Each row has a name. Each piece below is followed by the name of the row it came from, unless a question asks for something else. Each question is about the rows just above it.

[-0.63 -0.48 -4.51 -2.00 -2.86  3.55  1.12 -2.04 -1.45 -4.07 -5.90  0.61
  4.85 -0.31 -3.23  2.58 -2.24  3.15  2.34 -8.33 -0.55 -0.43 -3.50 -2.55
 -2.52 -6.72 -3.07 -4.96  1.18 -3.68 -0.22  0.52 -1.35  3.53 -2.29 -1.68
 -1.97  2.32  1.06  2.32 -3.73  1.80  2.00  4.45 -1.04 -1.94  2.60 -3.29
 -0.24 -0.46  0.37 -1.18  1.11 -2.73] = k_709
[-0.63 -0.48 -4.51 -2.00 -2.86  3.55  1.12 -2.04 -1.45 -4.07 -5.90  0.61
  4.85 -0.31 -3.23  2.58 -2.24  3.15  2.34 -8.33 -0.55 -0.43 -3.50 -2.55
 -2.52 -6.72 -3.07 -4.96  1.18 -3.68 -0.22  0.52 -1.35  3.53 -2.29 -1.68
 -1.97  2.32  1.06  2.32 -7.93  0.52 -4.05  4.09 -2.16 -2.03  3.85 -1.94
 -0.87  1.39 -2.50 -4.47  1.12 -0.90] = k_487
[ 1.49  1.60  1.47 -0.12  0.19  1.57 -0.21  0.31  1.06  2.69  3.91 -5.85
  3.07 -3.82  4.08 -5.01  3.04  2.75  3.68 -0.42 -7.71  0.43  0.90  2.35
 -0.06 -1.41  0.39  4.08  2.92 -2.08  3.16  0.08 -2.96  4.22  1.26  6.70
 -7.81 -0.81 -4.60 -3.69 -0.46  3.10  2.58 -0.01  3.12 -1.81  0.56 -6.96
 -3.06  3.11 -3.01  0.77  1.95 -0.06] = k_685
Is [2.92 4.08] printed in one of the named rows, side by side and in this order? => no
Is [-2.01 -2.86  3.55  1.12] printed in one of the named rows, side by side and in this order? => no
Which row holds this, read backwards? [-0.42  3.68  2.75  3.04 -5.01  4.08] => k_685
Which row holds this, read backwards? [-6.96  0.56 -1.81  3.12 -0.01  2.58  3.10 -0.46 -3.69 -4.60 -0.81 -7.81] => k_685

[ 0.84 -5.85 -3.84 -0.42  0.80  4.43  1.28  3.13  3.44 -1.86] : k_395
[-0.51 -7.23 -0.92 -0.18  2.98 -1.54  1.42  3.91  4.41  4.26] : k_685
[ 1.34  0.05  7.59  4.13  2.76  5.45 -7.07  0.62  1.16 -7.61] : k_709
[ 4.10 -7.74  0.00 -0.08 -0.19  1.34 -1.47  3.28  6.04  4.07] : k_487
[ 3.98 -7.67 -3.79 -3.91 -0.13  1.83 -0.38  2.55  5.74  2.53] : k_68
[ 4.77 -8.72 -1.47 -3.63  2.00 -0.29  3.48  6.23  4.06 -2.07] : k_276
[-1.11 -1.82  5.23 -4.85 -1.83  0.28 -7.90  1.98  2.36  0.01] : k_398
[ 1.55 -5.68 -2.23 -1.20  3.02  3.05  3.28  3.05  6.14  2.64] : k_317
[ 2.87 -6.24 -0.53 -0.93 -1.82  1.86  0.28  2.50  5.32  2.34] : k_482
[ 2.67 -1.87 -2.42 -2.28 -1.91  5.00 -1.94  2.13  2.44  0.44] : k_103
[ 2.70 -4.46 -0.46 -3.84  1.03  4.98 -2.62  0.34  2.96  2.79] : k_565
The one value in k_317 and k_487: => [3.28]
Which row holds [-1.82 -0.93] read backwards? => k_482

